A state moves one step at a time under one of 3 hidden systems, and each row is a state written as 32 numbers. Each run below is a few steps of one system.
In the rows, zero is written as 128.
safo, run 1 (5 x 32):
[[131 120 159 140 127 169 107 122 104 127 147 162 113 191 112 137  97 111
   87 115 137 113 137 111  96 212 116 158 104 170 101 110]
 [132 105 164 149 129 153 106 112 104 136 150 153 119 191 105 133 100 116
   83 135 134 132 135 105  95 215 116 153 105 172 107 114]
 [133  93 161 161 131 139 109 106 105 139 150 143 122 187  99 129 106 122
   84 157 133 157 135  98  99 209 119 143 111 175 117 117]
 [137  82 161 169 137 122 111 102 109 143 148 131 126 182  92 126 112 125
   86 174 131 176 132  94 106 197 123 129 110 167 121 121]
 [136  76 160 176 142 108 117 102 116 146 146 117 132 172  93 126 114 131
   96 191 131 192 135  89 118 182 129 114 116 157 126 125]]
vavag, run 2:
[[122 160 134  83 100 158 156 124 109  77  90 148 131 102 142  94 107 105
  174 154 140  97  78 202 148 123 138 159 154 102 127 137]
 [127 155 139  87  94 148 155 116 101  80  97 152 133 109 134  87 108 105
  164 165 141 101  72 205 133 128 136 170 163 110 142 141]
 [135 151 146  96  89 142 149 105  93  86 108 151 135 116 123  81 107 107
  154 172 137 109  69 204 123 137 134 173 168 118 156 139]
 [140 144 153 104  86 140 144 100  88  94 113 154 140 125 111  87 106 104
  144 183 138 117  70 202 117 142 128 174 169 126 163 139]
 [145 135 155 112  92 133 135  98  84 101 126 154 136 137 100  90 100 105
  134 186 137 127  73 192 108 152 127 174 171 134 172 137]]
zogi, run 3:
[[110 101 166 140 137 150 146 115 129 111 118 134 118 169 153 128 154 141
   81 122 143 147 145  91 107 227 117 147  85 179  51 110]
 [ 99 105 152 136 148 148 152 131 145 115 106 127 114 149 174 135 163 148
   92 102 141 141 158  79 121 206 122 133  79 166  36 113]
 [ 95 113 130 127 156 145 154 140 163 121 104 118 112 124 183 143 174 156
  102  81 140 136 169  75 136 171 126 115  76 150  35 118]
 [ 92 122 110 120 167 137 149 154 174 130 106 109 111 102 189 151 175 161
  117  73 136 129 173  71 152 128 127 104  89 129  52 124]
 [100 135  93 118 168 126 145 161 174 141 113 103 108  84 187 156 166 156
  131  70 134 124 172  85 159  87 129  93 107 104  87 128]]
vavag, run 4:
[[100 154 116  99 136 155 134 150 141 135 127 140 105 116 180 148 160 148
  104  45 137  84 160 105 115 141 110 146 108 142  92 115]
 [102 162 114  92 131 157 137 148 139 129 124 144 106 109 180 147 163 145
  105  43 138  80 154 115 115 133 110 151 119 136  99 117]
 [102 168 114  87 121 154 140 149 138 127 125 148 108 103 180 142 162 143
  110  45 137  71 142 128 112 126 110 158 127 136 112 120]
 [107 176 112  81 116 149 143 145 132 126 124 150 111  95 178 136 164 143
  111  52 137  69 136 142 110 117 110 165 135 132 126 123]
 [107 179 112  75 105 144 143 137 124 127 122 156 113  91 177 131 166 144
  109  56 135  67 128 152 103 116 108 174 142 133 137 125]]
zogi, run 5 (5 x 32):
[[141 151 134 109  86  99 125  98  87 137 147 145 141 114 102 101 144 131
  108 151 123 117  89 184  77 112 109 179 185 140 220 136]
 [139 149 147 108  82 119 128  94  80 128 143 160 138 130 107  99 134 122
   97 150 131 110  87 183  75 143 106 194 178 152 198 130]
 [133 146 157 105  81 138 129  95  79 117 137 168 129 147 114  97 130 119
   91 139 139 104  90 177  76 174 106 204 165 162 168 125]
 [127 143 167 105  87 160 134 102  86 104 128 169 124 160 126  99 128 116
   93 129 144 100  98 167  82 201 108 201 138 170 132 116]
 [121 140 166 105 100 175 138 110  99  94 118 170 120 164 139 110 126 115
   99 112 142  95 115 151  94 216 114 192 116 168  89 114]]
safo, run 6:
[[140  89 133 166 157 126 131 126 138 116 115 107 131 141 103 121  83 108
  168 200 127 183 121 112 173 137 157  75 110 107 101 142]
 [135  94 132 152 152 128 142 127 145 106 101 101 130 128 119 118  88 115
  179 195 132 183 119 118 178 130 163  75 111 101  88 140]
 [126 101 132 141 153 130 155 133 148  98  92 106 134 118 132 114  99 117
  182 187 133 172 115 125 184 127 164  78 110  97  78 140]
 [120 111 130 127 146 137 163 136 152  87  81 106 131 108 147 111 112 120
  185 173 136 158 118 130 184 124 161  84 107  96  68 140]
 [112 118 132 117 143 143 169 140 156  84  75 110 128 101 163 110 120 123
  186 158 138 145 114 139 181 126 156  96 108  98  60 139]]

Which system made each run below?
run 7, 5 rows:
[[120 134 161 118 106 150 123 105  96 126 141 166 118 165 128 120 140 132
   70 109 137 107 125 129  74 207 101 190 125 182 120 111]
 [123 117 164 133 109 132 120 101  99 138 152 154 123 167 118 121 142 139
   64 126 134 130 127 119  72 202 101 179 127 185 132 115]
 [129 105 160 148 114 111 118  96  98 148 155 142 128 167 109 121 145 141
   59 142 130 152 130 107  74 196 106 165 128 182 143 118]
 [133  97 155 161 123  96 112  97 105 157 157 130 134 161  99 125 150 143
   62 156 127 171 132 101  80 179 109 146 132 173 157 120]
 [134  88 149 170 132  84 111  96 114 160 156 113 137 155  95 126 148 146
   75 174 124 186 135  95  92 157 115 129 135 165 165 126]]
 -> safo
run 8 (5 x 32):
[[130 114 171 124 110 167 143 109  98  82 106 157 127 172 116 100  95 102
  135 173 143 128  99 157 125 208 135 160 116 147  86 126]
 [128 106 174 129 111 155 147 100 103  84 104 146 131 162 119  91 109 111
  125 181 144 143  96 150 122 210 132 161 119 154  84 126]
 [124 100 176 132 111 139 151  95 105  89 100 140 134 158 126  89 127 122
  115 186 140 155 100 144 119 212 130 158 118 158  88 128]
 [122  94 173 136 111 123 159  92 111  93 100 129 138 146 128  87 146 134
  108 192 141 170 105 137 116 203 128 153 120 162  91 129]
 [120  93 169 137 116 107 160  89 119 101  98 123 142 139 133  88 162 144
  107 190 139 180 106 131 118 192 128 146 123 161  96 128]]
 -> safo
run 9 (5 x 32):
[[140  86 171 157 114 108 128  85  97 125 134 132 141 166  87 100 120 125
   99 209 131 179 104 130 100 191 125 147 137 164 142 129]
 [128  88 176 150 113 112 140  88 103 117 122 132 138 166 112 100 145 134
   84 188 137 176 112 123  94 210 118 156 122 176 111 122]
 [116  95 177 142 117 119 154  95 115 114 116 131 133 155 140 104 170 146
   78 161 139 168 121 111  96 217 117 158 111 183  84 121]
 [104 100 163 130 124 123 165 107 129 109 105 127 125 141 164 110 186 161
   76 130 142 157 132 102 100 210 116 154  99 180  61 116]
 [ 93 112 151 116 131 125 172 122 144 111  96 127 122 120 187 119 200 163
   83 102 141 142 146  96 111 193 118 147  97 172  49 120]]
 -> zogi
run 10, 5 rows:
[[113  90 151 157 164 155 128 133 145 125 124 120 112 171 144 148 125 134
  102 118 141 149 161  69 139 198 130 109  72 155  45 113]
 [104  94 134 151 173 146 134 143 160 131 117 110 111 149 159 151 143 146
  106 109 138 155 173  57 148 173 132  94  72 146  45 118]
 [102 101 117 148 173 129 139 148 170 139 116 103 112 123 164 154 155 153
  114 101 134 158 176  53 157 141 133  83  80 134  55 124]
 [103 109 102 142 175 114 139 152 172 150 121  92 116 101 170 155 164 159
  122  94 130 153 174  64 158 103 132  75  96 115  82 130]
 [107 119  91 137 174  99 136 153 173 160 127  89 119  85 165 158 166 163
  132  97 127 146 168  78 156  67 131  73 120 102 119 136]]
 -> zogi
run 11 (5 x 32):
[[130 147 106 112 110  71 138 118 119 151 132 115 142  68 123 115 170 155
  131 148 118 138 106 161 109  56 118 137 182 107 214 147]
 [134 152 113 104  96  81 133 110 104 145 136 131 141  86 114 107 156 142
  122 148 119 128  97 181  96  76 113 156 187 115 222 144]
 [137 154 129 103  84  97 127 103  91 138 138 145 140 102 107 100 142 131
  118 151 122 116  87 188  87 102 109 177 190 132 219 139]
 [137 154 142 102  80 119 126  98  80 125 141 159 137 123 106  97 134 123
  108 152 129 108  81 192  81 132 111 190 182 143 203 133]
 [138 150 154 105  80 137 132  95  78 114 139 168 131 142 112  97 125 117
  102 148 138 105  83 185  82 163 108 202 170 158 177 128]]
 -> zogi
run 12:
[[124  87 174 147 116 101 159  87 114 109 105 120 143 142 126  88 163 145
   98 195 137 184 107 128 109 196 121 145 127 166 104 128]
 [112  95 169 134 115 105 168  93 124 104 100 124 138 135 148  94 186 154
   91 170 137 174 116 123 108 198 118 151 119 171  83 121]
 [101 105 159 121 119 107 176 103 133 103  91 124 132 117 171 101 202 167
   88 140 139 162 123 116 107 191 117 154 112 171  72 124]
 [ 91 117 148 108 122 115 180 114 142 104  87 121 127 102 190 109 211 169
   96 114 138 146 132 113 113 172 118 149 110 158  67 124]
 [ 91 134 130  97 129 116 181 128 151 110  87 118 124  84 200 116 215 170
  105  91 139 129 137 116 122 142 117 146 115 146  72 125]]
 -> zogi
run 13 (5 x 32):
[[150 131 130 133 105 100 107 104  90 155 165 137 137 135  83 117 118 124
  106 159 121 135 102 156  88 115 114 156 177 139 221 136]
 [154 126 133 138 109  95 105 100  95 155 159 132 139 131  79 120 115 122
  115 171 123 144 100 156  96 107 117 145 179 131 223 138]
 [149 124 128 141 113  96 108 103  98 151 155 125 139 128  81 118 112 122
  127 184 124 154  99 157 108  98 126 135 177 123 219 141]
 [150 120 123 141 120  92 111 109 104 145 147 119 143 125  81 111 109 120
  139 190 124 155  97 159 121  88 129 126 177 109 215 145]
 [146 121 124 136 122  92 120 109 109 140 134 118 145 110  89 113 106 120
  154 194 124 159  94 165 130  80 135 121 177 103 208 150]]
 -> safo
